Named turns come first, each shown by rows before and after it. Which turns, in which order, take the first row of each pair that follows to the second? Write the first one first, as in the answered first pair.
C:
[-23   2   4   5   8   9   5   3  28  -4 -16   3 -15  13 -12  16 -22   5
   9 -12] => [-26  11  -3  -1   6   4   6   3  22  -6 -13   1 -15  14  -8  14 -19  17
  13 -15]
[-19 -16   0   3  -4   0  16  -8  12  10  -9   2  -8  13 -18   4 -18  -1
 -12  -6] => [-19  -9  -7  -5  -3  -8  12  -6   8   9  -6   5 -11  13 -13   4 -18   9
 -14 -13]
[  3  10  -8  18  21  -4   7 -13  11  -5  21   2 -11   0  -9   6 -16  15
   3  -2] => [  2  15  -8  15  16  -7   8 -13  11  -6  18   4 -13   4 -13   8 -16  17
   3  -1]
[-24  14 -14 -10   8 -16   1  -7   3   7 -10   2 -14  11  -3   6 -12  11
  11 -24] => [-16  13  -1  -5 -11  -3 -13  -9  13  -8   5   0 -17  12 -19  21  12  15
  -2 -10]
G:
[  6  18   1  -3  12  -3  -1  -2 -16  -3  41   5  26 -24  11 -36  -3  -6
 -10   8] => [-27   8  -8  -8  29  -5  11   1  13  -1 -16   6  -5  14  -4 -10 -39  11
  18 -25]
[  5  -5   4  21   7  -5  24   2   8  -9 -19 -16   3  16  -2   4   7  -8
  14   3] => [  9   1   4  16  -6   1  15  -1   6 -14  -7 -17   2   9  -2   9  26   1
   3  11]
[-16  17  -2  12  10 -15   9  17  -4   3  -1   4   6 -26  24 -23   5   4
  -8   3] => [-32  16  -4   6   9 -10  11  19  10   0 -22  -1 -12  -9  12  -8  -2  17
  -1 -13]
N:
[-35  29  -8  -2  19 -11  20 -10   7  -3  12   3  -4  -5 -10  -5 -11  17
   4   8] => [-23  24 -25  -8   7 -29  11   1 -24  10   5   3   2 -14  13 -12  -3  13
  -1   2]
[-12   3  -5  -1  -1   1   1  -4   6  -5 -15  -5 -13  10   2  16   1  11
   0  -2] => [  4   2  -9  -4 -11  -9  -8   3 -14   1 -11  -6  -1  -4  11   5  15   5
  -9   3]
[-19   0   2   2  16   5  13   0  28  -4  10   9   7  -1  -1 -12 -35 -12
  17  -2] => [ -4  -6 -16 -10   4 -16   9  11  -2   7  -5   9   8 -13  21 -20 -29 -13
  17 -13]
[  0  -6   8  -4  -1  -1 -18  18   0   3 -11   1   4   5 -11   9  14  -5
   6  -1] => [ -1  -7  10   0  -3   3 -18  18   2   0  -7   1   5   5 -12   7  13  -1
   2   1]

Each pair is 2 to 3 turns apart.
[  5  -6   3  12  15   5   8   0   3   5   4   3  11  -2   1  -6 -14 -18
   9   9] => [-10  -4  -5  -1  -5   2   2   2   9  -2 -16  -1 -20  15  -5  20   0   7
   9  -2] : N, N, G
[  9 -18  -6   5   9  -2   1   6  -8  11 -18   3  11   3   9  -7 -19 -15
  14  -1] => [  3 -13   8  12  13  14   6   1  10   2  -7   3   9  11  -6  -1 -21 -15
  13   6] : N, N
[ -1  22   3 -11  -1  -9  -4  -8 -10   0  30   0  12 -15   8 -11  15  11
 -11   8] => [-14  -1  12   8  25   0  15  -5  17   7  -6   4  13   9  -4  -4 -24 -14
  17  -3] : C, G
[-15  12  10 -17   8 -14   0 -15  20 -17  33  -4   2  -4 -20  -1   2   2
 -11  12] => [-15   3   4 -21  -7 -13  -8 -10  23 -20   7  -9 -18   9 -26  20  13  10
  -9   5] : N, C
[-34  25  17 -19  13  13  -6 -26  20 -25  42  19 -21   1  -9  -2  -9  39
 -16   7] => [-21  27   8 -19   8   6  -9 -24   2 -20  57  20  -8 -14   6 -18  -2  30
 -24  12] : N, G, N
[ -9  17 -17  -8   8 -21 -16  -2  -8   6  -8   7 -20   3  -3   4   3  41
  10 -22] => [ -2  12 -16  -2  23 -24  -5   0 -16  19  -2  11   3  -8  11 -16 -17  20
  17 -17] : G, G
[ -2  14 -15  -9   8 -14   5  -5 -10   4  17   3   5 -13  13 -17   3  10
  -3   3] => [-10  14  -8  -8  -8   1  -2  -4  11  -9  10   2 -14   2  -4  11  18  25
  -6   2] : G, C
[ 29  -6  12   3  13  17 -11 -11   1  -3  18 -10  19   7   1  13  46  -8
  -3  16] => [  6 -12   9  -2  15  17  -5 -14  22  -7 -12 -12  -5  29 -10  29  29   8
   8  -1] : G, G
[-21  13 -15 -18  -4  -3  -2  -9  14 -12  -7 -19 -18  11  -6  19  17  38
  -4  -7] => [-16  -5 -27 -19   6 -19   5   1  -2   5 -37 -13  -9   7   6   4  -7  22
   9 -20] : N, G, G
[  7   1  15  10 -13  -1 -24  -8   9   0  12 -15  -3 -18  -6  -5  26  -3
  -5  28] => [-23   8 -10  -5   2 -19 -10  -3   7  10 -24  -8 -24   0   3  -4  -1  23
  11  -8] : C, C, G
[  6  -9  21  23  -5  18   7  -3   2 -16  14   2  18   8 -29 -12 -19 -29
   5  22] => [ 18  -3 -23  -9 -29 -23  -8   9 -43   1 -10   0   3 -10  10 -17   5   2
  -1  -1] : N, N, C
[ -6  -6  10   0 -13  19  -6  -5  21 -13 -23  -5 -20  22 -17  25  -1  -1
   6  -1] => [ -5  -2  13  12  19  12  11 -10  12   1  -4   4  14   5  -2 -10 -32 -30
  12   4] : G, C, N
[ -3   8  18   9  -5  24  -4  -9  19 -15  21  -4   3   9 -21  17   3   6
  -3  13] => [ -9  -1  16  12  13  22   8  -7  24  -8  -2  -1   0  14 -23  14 -23   0
   7   5] : G, G
[  2   7 -31 -10  -3 -25 -10   8 -18  16  -4   4  -2  -9  20 -18  -4  11
   1 -14] => [-18  11  -6   8  23   4  13  -6  22   3   3   7  -1  12 -12 -11 -31   1
  11  -7] : N, C, N
[  1  11 -21  -6  22 -10  13 -15  -8  13  -5  -8  -3  -4  12 -12   0  14
   3  -1] => [  7  14 -23  -4  17 -13   5 -16 -12   9   7  -7  -2 -12  11 -12  13  20
  -4   4] : G, G
[ 33 -17  -3   0 -37   0  -7   8 -21  -3  -3   2  13 -24   8 -12  33 -17
 -13  13] => [ -5 -24  19  18   7  20  24   0  29 -10 -21   6   1   6 -23  -6 -24 -29
  18   8] : G, N, N
[ 22   4 -14   0  17 -18  18  10 -11  20   0  -6  24 -34  20 -38  -3  -8
   8  -4] => [  5  21  16   4   0  16   8  -5  31 -16  37 -13   4 -18 -23  -7  29  19
  -7  16] : N, G, G
[ -3  31 -13 -12   4 -17  -5  -5  -6  13  10   5   3 -10   1  -2  -6  33
  -6  -3] => [  2  11  11  14  19   2   7  -8  13  10   4   6  18  -2 -11  -3 -29  -4
   8   7] : N, C, G
[ 11 -12  14  17  -5  10  -8  -5  12  -3  -6  -4   2   6 -23  20   6 -15
  10   7] => [  3  -3  13  21  18   2   6  -7   9   8   7   0  15  -2 -12  -1 -14 -24
  11   5] : C, N, N
[  2   7  -9  -8 -19  -5  -7   3  -6  -2   4  -4  -7  -4   1  -2  10  15
  -8   2] => [-10   9  -9  -7 -11  -4  -4   1   6  -4  -2  -3 -14   5  -7   4   2  18
   2  -4] : N, N
[ 10  -3  17  16   8  11 -10   3  13   9   7  -1 -17  14  -7  12  -4 -13
  33  -9] => [  6   1   2   4   4  -5 -11   7   0  17  -8   0 -24  12   8   7  -4   4
  31 -24] : C, N, G
[ -7   3  17  12  -5  21  -1 -10  15 -12   9  -1  -4   6 -18  15   3   1
  -6  12] => [ 17  -8  -6   4 -22  -3 -11   5 -21   0  -6  -1   3 -13  14  -1  18  -4
 -10   9] : N, N
[ -9  10   1  -1  23  -5  11  -2  -2   7  19   2  11 -14   5 -20 -15  -2
  -1   4] => [-20  12   5  -4   7   6   5  -6  20  -7   5  -2 -12   8 -14  11  -2  16
  -2   2] : G, C
[ 12 -10  12   9   9   1  -4   2 -20 -10  17   8  16  -4  11 -26  -1 -10
  -6  19] => [-18  10   8  -2  24   1   5 -10  -4 -14  22  11  -3   8   4 -21 -15  11
  -1   7] : C, N, C
[ 17  -8   2   7 -11  -8  -4   5  -8   0  -5  -1   7  -9   9  -4   6 -12
  -3   4] => [  8   1  -4   3   3 -14   5   1  -4   4  -2   2  10  -9   9 -13 -13 -11
  -2  -1] : N, C, N
[-12   4 -11  -9  -2 -10  -8   3  -3  -3 -14   8 -13  18   3  13   5  22
  -1 -17] => [-11  16  12   3   8  10   0 -10  13 -12  29   8   7   6  -9   7   7  12
  -8   4] : G, N
